One vector is turned by the same rotation once a tick. Each row is the vector after some number of ticks, and that number follows the row.
The counts run from 0 to 145.
[-12 -50 -20 -17 -14 -12   2 -18 -22  10  14  -4  24  28 -15  34   3 -19
  23  -9  16 -20   5 -32  18  19   0  18  12 -19 -38 -13   8   7 -13 -10
   4   7  -1 -40   0  -8  51   3   1   6   1   2 -16  15  27  -8  -2   2
 -34  21  -3  -7  -3  -6  13  45 -37  -8 -22  -8  16   6   8  24  19 -28
 -12  16] => 4
[-17  10  40  19 -17  16  20  14   3  15   8  -3  12  -9  -8 -18   0  35
 -16   6   9  14  30  -6 -14  -8 -15 -30 -15 -37  27 -11 -38 -30  -8   5
   3  -1 -10  -6 -11  -3  -9  -2  27  32 -13 -16  25  -8  -8 -12  10 -18
   4  -4  16  -4  22  29 -27  -4  12 -16  14  26 -15   5 -10  -8 -34  33
  30   2] => 44
[ 13 -42   7 -23  15   4   7  -7  -1 -10  -4  18 -31   4 -23   8  -8  28
  -5   0   5  -1   0  34   6 -19   7  31  19   3  -4 -17   3  28 -31  38
  -7 -23  -2 -14   2  26  -9 -22  13   0  13  11  14  15 -13  19  18  -7
 -17   2   4 -17  10 -24  39   2 -37  19 -17  19  24 -27 -43  -9 -12   9
   6 -15] => 106
[ 23  10  31  12   1 -14  -4  15  35  -2 -11 -10  -6  17  24  -6   9 -17
  11  13   4   1   7 -22  26 -15  21  30  23  18  12  16 -10  11  39  17
  11  -7  -3   1 -11  25   6  14  10  -6 -20  15   4 -11 -19 -25  37  -8
  18  -3 -35 -16  15   9  16 -32  10  29 -28   3  25  38  44  30   0 -19
 -47 -15] => 76
[ 17 -18   0  -9  12 -24  28  11  20   9  -6 -37   2  24   0  16  14 -18
  -3  -5  36 -16   9  20  -6  -4  25  19 -15 -15   7   7 -13   9  -9  28
   0 -16  -5  37  13 -11 -11 -34   1 -10  -4  53   2  15  -1   9   6 -15
  21  -9 -29   7  27   4  -5  11  11  20  -4 -13  34  27 -29  12 -48   9
  16  20] => 15
[ -4 -26  12 -25   6 -20  24  12  -2  -9  -9 -27  10 -11 -27  10  16   6
 -10 -32  35   1  14  -1 -10   2  17   2 -20 -16 -12  -6 -39  13 -37  20
 -15  -4   3 -15  27  17   2   8   3  13  10  36   9  29 -27  14   8   3
 -18  14   4 -13  26  -7   9  25   7  31   1  12  19   1 -58  -5 -25  19
  18   2] => 23
[-26  -3 -13  14 -17   8  23   4  12  41   7 -15  22 -14   7   4  -1   4
 -18  14  14   3  23 -10   2  15 -16 -35 -12  11 -18  -7   0 -20   9  -3
  -3   7   8  14   6 -35  42  10  12  23 -18   5  -8  -9   8 -16   3  10
  -9 -23  11   8  -2  12 -28  21 -16   1   9  31  -8  13  40  28 -43  15
 -11  23] => 140
[ -9  16  16  25 -15   3   0   3 -12 -15  19 -11   4 -18  -2  28 -41  -8
  -1  14  -6  31   8 -18   9   9  25 -38  12  33  24   6  11  20  33  -8
  13  -8  16 -13   1  49  -1  26  25  24 -13  21 -17   3 -33  -1 -11  24
  25   3  -7  -8   0 -17   4   2 -11 -16  42   9  18  -5  43 -19  17  31
   4 -25] => 55
[  7   3 -20  31 -15  30  10  -3  -7  10  12  12 -29  -5  -1  15 -24  43
   2  -2 -21   6  17   2  15 -26  -8 -18  10  -7   2 -34   2   2  -5   0
 -18 -12  -2 -40  -1  18  39  10  23  22 -28   3 -30  33  20  -8  -9  19
   6  -5  18 -18   5  -7 -14  27 -38  10   8  31  15  -5  -9 -15  -8  18
   8  28] => 123
[ 20  -1  10 -24  18 -17 -31  13 -20  14  -3  -3   4  39   2 -16  -3 -18
  14  -6   0  12 -51 -18 -15 -15 -17   4  -2 -27  22  -9  10 -25   3  19
  -8 -17 -19  -9   2 -23  36  11   2 -11 -10   2  23   9  49  13  23 -25
  31  -8 -22  15  13   1  16   2  11   5 -44 -14  22  10   3 -20  -5 -14
 -24   6] => 95
[-16 -17  -4 -13  -1  18  16  -3 -25  11  13  18  14 -24 -33  19 -34  23
 -38   6 -12  20  11  12  -7 -10  -3 -39   0  -6 -32 -25   2  -8 -13  19
 -25   0 -23 -23  11 -19  38 -29  17  26  10  12  11  10  34   8 -20  13
   0  -4  20  28 -15  -1   5  21 -29 -28   7  21  16 -17 -30   3 -13   7
  13   9] => 125
[ 10   1   8 -22  36 -26  22  37  21   3 -30 -12 -25  38  24  -8  20  14
  21 -12   0 -22  -7  -1 -21 -39  -1  46   6 -19  18  -8  -9  10  -8   1
 -29 -27   8 -16  20  17   8  17   3 -15 -18  -6   3  12 -15   6  25 -19
 -32  10  -5 -12  11   3  36  -9 -12  44 -24  -2  21  16  -1  -8 -38  14
   7  30] => 99
[ -4  14  -2  -2   3   9  17   0   7  20 -26 -17  17  18 -17  -1  21  23
 -30  26  27  17 -10  35 -21 -29 -14 -22  -9 -36 -12 -23 -11 -18  -9  55
 -10 -11 -13   8  19 -17   2 -21  16  11  10  21  21  -3   9  19 -12 -11
  -8 -25  20   5  24   3  -9  12  22   2 -26 -14  -2 -19 -36  -2 -48  12
  18  -3] => 29
[-12  -8  -2  -3   0  12  27  -9  20  -2 -23  -5   2  19  10  29 -25  -9
   0  31  -4  12   0   6  31   2  25  12  31  28 -23  -3  28  24  22 -35
  12 -13   0  -9  -2  36   4   2   7  14  11   0  -1 -39 -38  -6 -13   4
   0   2  16  -7 -34  -3  24 -10   2 -17  10 -21  23   9  47  24  -7 -23
 -23 -13] => 70
[-19 -20  12  17 -24  25  16 -13   0  40   8 -19   7 -15  -9 -19  12  31
  -4   2  17   4  18 -16  10  15 -21 -23  -7  -5 -15  -7 -13 -11   7  21
  14  16   9  17  -6 -19  39   2  19  24 -21   8  -9  -2  25 -21  15  24
   6 -18   4   6  23  37 -40  15   6   6  -2  48  -6  16  20  46 -27  -2
  -1   9] => 141
[-28  17   8  18  -3  26   3 -12  11  16 -16   0  25   2 -10 -15   3  26
  -4  29   6  15  21  -3  -9  10 -17 -11  12  31 -24 -12  13 -14  28  14
  24   3   4  -3  -4 -17  25 -12  19  14  -3 -26  35 -47   4 -19  21   8
 -10 -41  11  32 -21  34 -12 -23   6  -4  -2   0  10   4  23  28 -33 -30
 -26  -4] => 66
[-29 -24   0  21 -13   5  27   0 -15  13  24  -5   5   4  -3  43 -12 -14
  13  -5   6  -4  26   3   9  29   0  -5  -7   6  -1   0  19   8   8 -24
 -12  -2  16 -18  -2  15  28  27  28   9 -11  18 -41  11  -6   1 -26  35
 -10   6   6 -18   4  -2 -24  34 -18 -19  35  45  15  -3  33  28   3  25
  10  16] => 138
[-25  29   7  36  -4  39  12   2  10  10 -15  -6 -26   6  12  12 -26  27
 -26  30 -25  31  29   0  23 -26 -16 -16  20  -6  -3 -16 -11  -5  17  -8
  -8 -23 -11 -23   7  38   0  -3  21  26 -10  -6 -14 -15 -28  -8 -22 -10
  15 -27  24 -10   4  -1 -17 -12  -9  -8   9 -11 -15 -16  21 -12 -19  10
   9   6] => 48
[ 20 -12  21  -4  -5   3   7  20 -29   6  27 -20   8 -15 -16   7 -17  11
  -4  10  30  24 -19  -8 -29  11 -16 -40 -11 -26  45   8   1  -9 -20  30
  22 -12  -1  27 -17 -11  12  18  34  21  -5  14  24  11   3  35 -16  -5
  24  -1  13  -2  30  11  -7  32   1  -7  17  24   3 -30 -12  -1 -10  30
  14 -27] => 36
[ -7 -40  -3 -20 -13  -3  23  -2  33  15  -8 -11  25  28  17   6  26   1
   3  -6  25 -19   9  -4  -1  -5  13  -5  -1 -33 -26  -6 -13  -5  -6  31
  -1  14   4  -7   0 -46  42 -19  -7   7  12   5  28   9  27 -28  23 -23
 -33 -10   2  13  -1  26 -14  26   1  -8 -27  -4  10  10 -12  14 -42 -28
 -11  30] => 6
[-57  17   3  27  -5   5  -8 -19 -22  -1  10  20  22   2 -15   4 -21  12
   3  12  20  22   8 -37  21  37 -14  -3  14  25  -9 -16  14   5  18 -27
   3   6  28 -39  -6   6  34  35  20  16  -2 -20   7 -24  -5 -15  -1  15
  -2  -3  17  -9 -30  29  -8  19  -7 -33  27  16  -3  -6  30  10   5 -11
  -2  -9] => 64
[-17  11  43   0 -19  -9  -3  10 -15  -8  17  12  38 -29 -42 -18   6  30
   3 -10  11  21  13 -35 -15  42 -20 -26 -12  14  12  14  -7   1  22  -1
  -8 -13  -4 -13  -8  12  20  15  25  20   2   4  17 -14   5 -12  11  18
  14  -1 -11  17  12  11   8  -2  23  -6  16  42   0  14  12  18  23  -6
 -22 -39] => 59
[-21  -2 -18  14   5  19 -18 -15 -37  12  -6 -14  19  18 -25  16 -10   6
  -5   0  26  22 -24 -11  -8  -6  -8  -9 -15 -43  -6 -37   8 -23 -23  18
  -3  13   4 -35  11  -7  28  16  16  10  -4   8   7   8   8   8 -32   6
 -12 -13  27 -11   3   1 -16  55  -2 -23   0  -6  -5 -39 -40 -33  -8  11
  26   1] => 27
[ 33 -32 -13 -23  15  20  19  22   3  -3  -7 -10 -32  12  33  21 -18   8
  -5  12 -25   0 -12  27  10 -41  12   7  23 -28   8 -25   5  -8 -16  -1
 -18 -18 -26 -33  -4   2  16 -25  -7  23   0  -4 -13   1   0   1 -15 -31
 -12   3  13 -16   1 -14  20  15 -34  -9 -12 -22  19 -10   4 -17 -38  16
  13  16] => 108
[ 14   4  -1  -5   5   6  36   9 -16  -7 -26 -22  -8  11 -28  30  -7  10
  -5  12  15  11 -24  23  -9  -5   9   1   8 -18  17  -9   5  29 -22   0
 -15 -15   1 -14   5  32 -16  10  23   6   6  36 -18   9 -27  41 -37   1
  -7   9  25 -17  11 -20  18  27  -4 -11  16  -4  16 -31 -19  -8 -12  37
  16  -6] => 32
[-21  15  43  21 -17  13   6  -2  -7 -10   8  -7  -8 -22  -9 -18   5  34
   2 -13  13  18  41  -6   2  15  -5  -2 -11 -19  28  -8 -30 -11  -6  25
  13   2   4 -11  -8  27 -16   1  30  27 -13 -10  19  14 -25 -18   9  -7
  -1  -6  22 -16  15  15 -18   1   1 -15  18  42  -4 -25 -19   1 -15  37
  25 -19] => 45
[  1  -9  24  10  -4  -2 -18  -6  -1  -3   0 -16  -5  23  10  -2   6 -12
  21  -7   4 -10 -10 -38  27  14   7  39   3  16  14   3   5  21  30 -12
   6  -2   3 -22 -10  36  20  24  23  -6 -18   4 -11   0 -16 -26  33  -6
  15  23 -28 -33  20   2  22 -22   2  22 -17  10   9  21  37  12  27 -25
 -41 -14] => 77
[ 19   4   8   7   1  22  12  27 -17  21  15 -35  -4  16  14   3 -16  11
  -5  19  10  17 -35   4 -19  -5 -25 -36  -4 -50  30   0   7 -26  -8   3
   8  -5 -16  14 -12 -22  26  19  35  25 -21   7  -1  13  17  33 -28 -15
  23  -5  14   1  32  16 -15  41  10 -13  15   2  -9  -4  24  -7 -18  43
  21  -6] => 35
[  6   4 -16  31   7   9 -10 -10 -33   5 -10 -37  -5  24   8  21  -8  27
  17  -4  12   3  -5 -17  10 -23  -7   4  -7 -53   6 -27  -4 -11 -21  -4
  -8  13  12 -34  13   1  29  30   0   8 -21  14 -25  22   6  10 -21   3
 -14   6  15 -25   3  10 -14  39   3   0   7 -10   4 -18 -31 -32 -24  20
  26  27] => 26
[  6  -5  17  13 -33  35  24  12   5  16   8  -4   3 -18  -2  -2   8  52
  -6  11 -31   7  19  35 -18 -12  14 -26  12 -28  -4   2  -8   4  -7  20
 -15 -10 -23 -26 -12  10 -10 -34  17  26   3   4   7  11  27 -18  -2   9
  -9  -8   4  29  21  12 -13   6  14   5   0  15  19  10 -23  24 -40  12
   2  15] => 127
[ 32 -12  17 -20   5  -9  12  32  17   2   1  -3   1 -16  15  12  12 -29
 -10   7  16   0  -2  30 -22 -20  35 -19   5 -12  24  -7   7 -16  -2  50
  -8 -19 -15  13   9  -3  -6 -34   6  10  -1  12  34  19  16   2  14 -24
   6 -19   2  10  10  -3   2  -3 -13  -3 -20   1  12 -16 -27 -16 -38  32
  12   2] => 112
[-18 -33  -9  29 -21  17  19 -12  28   9 -21 -17   2 -11 -17  16  14   9
 -29  18   9   5  35  11  48   1  23  -3  16  22 -53  -6  -4  20   4  27
   8   4   4 -15  16  33   9  -4   7  16   4  25 -32  -9 -42 -15  10  18
 -11  -8  17 -20   2   0 -12  -3  -5  -2   8  16  11  10   9  41 -14  -2
 -14   0] => 144
[-13  11  30   5  -4   3  26   7   1   2   0  12  16 -18 -21  13 -23   1
 -34  19  12  32  11   9  -5  23   6 -43  -7   7   4  -3   4  -5 -10  17
   2 -16 -15   4  -9  10 -12 -29  33  42  23  -1  15 -31  -3   3 -20  -3
  14 -19  21  43  -8  -1 -12   1  10 -32  45   8   2  -9   9  17 -15   6
   6 -33] => 51
[  2  -2  -2 -15   0 -17   8  31 -10  14  14  24   8  10  -6  38 -22 -42
 -27   7  -6  17  -8   9   1 -31   3  -8  -5  -3  17  -6  12  -8 -14  -9
 -47 -24 -23 -27   9  17  24  -7  15  -9  -5   7 -19  27   7  10 -30  -4
   6  -3  16 -13   1 -41  33   5 -40 -14  -6  22  -6  -9   9 -24 -10  12
  31  20] => 116
[-43  21  -9  16  -7   9   2 -18  10  11 -10  23  44   2 -15   0 -14  -1
  -2  25  21  24  21 -25  15  17 -18 -16  16  22 -32 -31  30  -6  16   0
  14   2  18  -3   0 -23  31   4  12  18  -1 -12  33 -31  -5 -22  13  10
  -3 -30   7  10 -30  26   2  -6  -3 -30  18  10  -3 -23  29   5  -6 -28
 -17 -10] => 65
[-12   5  -5   2   2   6   2  -7 -25  16 -10  -3  34  11 -25  15   1  -3
 -23   1  36  26 -22   3  -2 -12 -17 -21  -4 -27 -14 -41  11 -17 -25  47
   1   5   3  -8  17 -20  16 -10   8   9  16  17  26  -5   3  20 -15 -12
  -6 -22  35   7   4   3  -5  30   3 -21   2  -6 -12 -37 -37 -24 -44  15
  25   1] => 28
[ -2   1  20  -3 -16   1  45  28  13  17  13  -4  37 -15 -17  14  24 -11
 -26  13  -1  -7   4  36 -19   3  19 -29  -2  15 -13  15   3   8  11  25
 -15 -12  -1  14  17  11 -16 -12  27 -10 -17  31 -13   0  -3  -1   7  24
  -7 -10   2  15  32   8   3 -18   5 -10   0  63  13  14  22  34 -29  19
 -20   8] => 135
[ 27 -34   1 -19   4  22  -3   2 -24   1  21  -6 -13  23  34   4 -28   1
   5   7 -25  -5 -24  14  -9 -24  -2  -7  18 -43  30 -23  10 -26 -20 -12
 -10 -16 -31 -39 -25   2  24 -21   6  19  -2 -23  -2  15  33  13 -25 -31
   0  -4  11  -6   1  -4   9  26 -17 -10 -14 -28  16  -9 -12  -5  -6   9
  14  20] => 109
[ -5 -40 -20  11 -12 -10  -1 -25  13  -8 -25 -16  15  23 -11  29  30 -20
   7 -11  25 -13   1  12  35  -4  43  32  25   9 -24 -16   9  21   2  53
  10 -11  12 -10   9  17   5 -24  -3  -5  -4  27   3  15 -12 -12  21   2
  -8   4  -2 -37   8 -13  -3  23 -20  -5 -27  -3  26 -28 -39   2  -4  -5
   0   2] => 9
[ -9 -25  12  38 -26  19  14 -13  -3  16  14  -7  15 -23 -26  -6  12  37
   2  -3  23   2  26  -8  18  33 -18   2  -1  12 -30   3 -10   3  -6  36
  17  17  13   8 -12   4  14  -2  27  31 -16   7 -14  12   5 -20  25  15
  -2  -6   3 -10  35  23 -38  17   3   8   6  44   8   7   1  46   4   3
 -12 -14] => 142
[  8 -19 -17 -12   5  -9  16  10   0  28 -10 -28   5  27 -13   3  -8  -6
 -25  -6  18  11 -28 -17   3 -27 -28 -22 -20 -26 -12 -18 -12 -32 -21  32
 -21  10 -13   9  34 -30  54   7  -5  -3 -10  31  -5  15  28  15  -2  -5
   9   2 -11   9  30  -8 -13  15 -12  24 -18 -12  -9  27   4 -12 -38  -4
   2  25] => 20
